Each row has a name. Each question is about the rows just above it. Places in a row count from 1.

J891: [ 0.25 -1.61 -1.25 -1.55 -0.56 -1.48 -1.69 -0.63 -1.53  2.62  1.68  0.32
  0.98 -1.15  0.27  1.91  0.81]
J716: [ 1.38  0.41 -1.89 -0.28  1.75 -0.02 -1.30 -0.69 -2.15 -0.33  1.45 -2.18
 -1.06  2.34  0.11 -0.17 -2.58]
J903: [-4.63  1.92 -1.54  2.21 -1.27 -0.71  0.41 -2.11  7.30 -2.57 -3.34 -0.56
  1.51 -1.12 -1.52 -2.48  1.51]
J800: [-0.67  0.94 -0.80  1.35 -0.02 -0.16 -0.70 -0.86  2.39 -0.94 -0.28 -0.82
  0.77  0.27  2.77 -1.26  0.71]
J931: [ 1.38  0.41 -1.89 -0.28  1.75 -0.02 -1.30 -0.69 -2.15 -0.33  1.45 -2.47
 -1.30  2.54 -0.48  0.74 -3.09]
J629: [-0.34 -0.77  2.03  0.05 -1.29  0.66  1.99  1.29 -0.48 -1.53 -0.54  0.66
  0.66 -0.10 -0.42  0.02 -0.43]
J500: [-1.22  2.28 -0.56  1.67  0.24  1.49  1.30 -0.97  2.63 -3.76 -1.89 -1.03
 -0.60  2.66  2.48 -2.06 -1.98]
J762: [-2.13  2.10 -3.19  1.01 -0.02 -0.92 -1.17 -2.63  4.98 -0.86 -1.24 -1.47
  1.27  0.49  7.01 -1.86  1.61]
Every place of [-2.48] in J903: | 16
Every place of [-1.53] in J629: | 10

J874: [-0.13 -0.13 -0.09 -0.09 -0.09]
J908: [ 1.69  2.13 -4.94  1.70  1.88]
J80: [ 0.43 -0.10 -6.00  0.58  0.57]
J404: [ 1.49  1.71 -0.80  1.66  1.75]
J256: [ 0.42 -0.08 -0.08  0.58 -0.08]
At which places does J256 hold [-0.08]? | 2 3 5
At which places does J404 hold [1.66]? | 4
Places of [-0.09] in row J874: | 3 4 5
At which places does J908 hold [2.13]? | 2
Every place of [1.69] in J908: | 1
Every place of [-6.00] in J80: | 3
Places of [0.43] in row J80: | 1

J191: [ 7.54  0.02  0.08  0.00  3.88  0.00 -0.02  0.42 -0.05  0.02  0.02  3.97]
J123: [ 0.02 -0.05  2.67  0.39  0.63  2.77 -0.01  0.11  0.07  0.01 -0.02  0.07]
J429: [ 6.36 -0.02  0.04  0.00  3.89  0.31  0.00  0.00 -0.04  5.22 -0.04  2.29]
J504: [ 2.15  0.02  6.31  1.23 -0.01  4.78  0.99  2.92 -0.02  1.52  0.08  0.05]
J941: [ 0.02 -0.05  2.67  0.07  4.98  0.07  4.98  0.05  4.98  0.03 -0.05  0.08]
J351: [ 0.02 -0.05  2.67  0.39  0.63  2.77  4.98  0.05  0.02  0.03  0.01  0.07]
J390: [ 4.19  6.36  3.01  0.30  2.59  0.00 -0.05  3.01  3.01  5.89  3.54  1.53]
J819: [ 6.36 -0.02  0.04  0.00  3.89  0.31  0.00  0.03 -0.04  5.22 -0.07  2.29]
Every place of [0.08] in J941: | 12
Places of [3.01] in row J390: | 3 8 9
At which places does J191 hold [0.02]? | 2 10 11
Places of [2.29] in row J429: | 12
At which places does J429 hold [0.00]? | 4 7 8

J249: [ 8.36 -5.22 -1.53  4.23 -3.09 -2.31  5.55  2.67 -3.09  4.22 -3.59  1.77
  2.29  3.60]
J401: [ 8.05 -5.87 -1.41  3.49 -0.43 -1.41  5.35  3.14 -3.41 -1.79 -3.15  1.75
  2.33  3.06]
J455: [ 8.05  1.75  1.75  3.49 -0.43 -1.41  8.05  3.14  4.68 -1.79  4.68  1.52
  8.05  4.68]
J245: [ 8.36 -5.80 -1.49  3.81  0.02 -1.72  5.56  3.04 -3.37 -1.94 -3.36  1.64
  1.98  4.48]
J14: [ 7.10 -5.61 -1.23  2.89 -0.93  8.04  4.76  3.15 -3.35 -1.36 -2.74  1.33
  1.32  4.54]
At which places does J455 hold [8.05]? | 1 7 13
Every place of [1.77] in J249: | 12
At which places does J249 hold [4.23]? | 4
At which places does J455 hold [-0.43]? | 5
At which places does J455 hold [3.14]? | 8

J196: [ 1.29 -2.38  1.57 -0.01  0.73 -0.40  1.48 -1.40  1.57 -1.53  1.97 -1.53
  1.57  2.21 -2.15 -2.63  1.57  4.09]
J70: [-0.92  1.36 -0.58  0.36  2.30  0.51  2.26  2.94 -0.39 -0.62  0.95 -3.44
 -0.23  3.81  6.65 -1.66 -2.41 -2.50]
J134: [ 4.38 -3.80 -5.01 -2.65 -6.98  3.67  1.17  0.72 -2.25 -0.73  2.31 -0.06
  3.70 -0.49 -3.48 -3.69  3.67  4.48]
J198: [ 4.16  1.19  5.25  1.19  2.84  2.01 -3.91  1.16  1.70  2.14 -0.96  2.57
  1.19 -0.24  0.23 -0.96  2.86 -0.10]
J653: [ 1.40  4.89 -3.30 -3.23 -2.53  0.03 -4.33  1.44  4.08 -2.05 -3.30 -3.11
 -1.11 -0.30 -1.23  3.28  1.54 -0.90]
J78: [ 0.38  5.05  3.76  4.59  4.82 -0.67 -0.18  4.09  1.54 -0.58 -1.52  1.19
  1.32  3.77  2.44  0.00  2.20  2.05]
J240: [-0.93  1.71  2.17 -2.46  2.68 -2.95 -0.83  2.03  0.24 -2.16  0.26  2.29
 -2.40  3.74 -2.05 -1.45  2.85  1.89]
J262: [ 4.15  2.59  1.75  4.08  0.73  0.96  1.20 -0.84  4.27  2.41 -1.21 -0.06
  3.39 -2.01  4.31  4.10  4.08  0.26]
J900: [-2.69 -0.65  0.99 -2.12  2.68 -3.51  4.30 -0.67 -2.36 -1.84 -3.51 -3.51
 -4.76  1.06 -1.94 -3.51 -3.78 -3.26]
J328: [-0.80 -3.83  0.70 -6.18 -2.93  4.73  2.97 -0.78 -0.13  3.94  2.74  6.77
 -1.45  2.08 -4.98 -1.33 -2.59  0.14]
J338: [-3.59  2.44  1.20 -3.59  0.57  0.57 -5.22  0.57  0.18 -1.45  4.06 -0.02
  0.81 -0.45 -0.03  2.54  2.46  5.09]
J151: [ 1.75  2.67  2.50  3.68  7.01 -0.27  2.73  1.97  0.73  1.18 -2.26 -2.24
  1.67 -3.60 -1.60  2.95 -5.15 -2.85]
At which places does J198 hold [1.19]? | 2 4 13
Every place of [4.31] in J262: | 15
At which places does J134 hold [0.72]? | 8
At which places does J198 hold [2.14]? | 10
Places of [-3.51] in row J900: | 6 11 12 16
At which places does J196 hold [1.57]? | 3 9 13 17
Places of [-3.59] in row J338: | 1 4

J616: [-2.87  1.42 -0.89  0.65  2.61  5.82 -4.28  0.76]
J415: [-4.47 -3.97 -3.09 -4.47  4.90 -3.97 -4.47 -3.09]
J787: [-0.79 -1.58  0.89 -0.56  3.71  2.70  4.17  1.49]
J315: [-6.69 -0.58 -2.72 -1.81 -3.13 -3.45 -2.11 -3.10]
J274: [-3.52 -1.07  0.87 -2.04 -0.50  0.75  1.90 -1.69]
J829: [-3.07 -0.95 -0.89 -0.45  4.72 -0.89  1.15 -4.46]
J936: [-3.19 -5.40  1.71 -0.44  4.25  1.76  3.41 -1.48]
J466: [-3.96 -1.55  5.67 -0.12  4.76  0.55  1.71  4.63]
Places of [-0.79] in row J787: | 1
Places of [-3.97] in row J415: | 2 6
Places of [-3.09] in row J415: | 3 8
Places of [0.87] in row J274: | 3

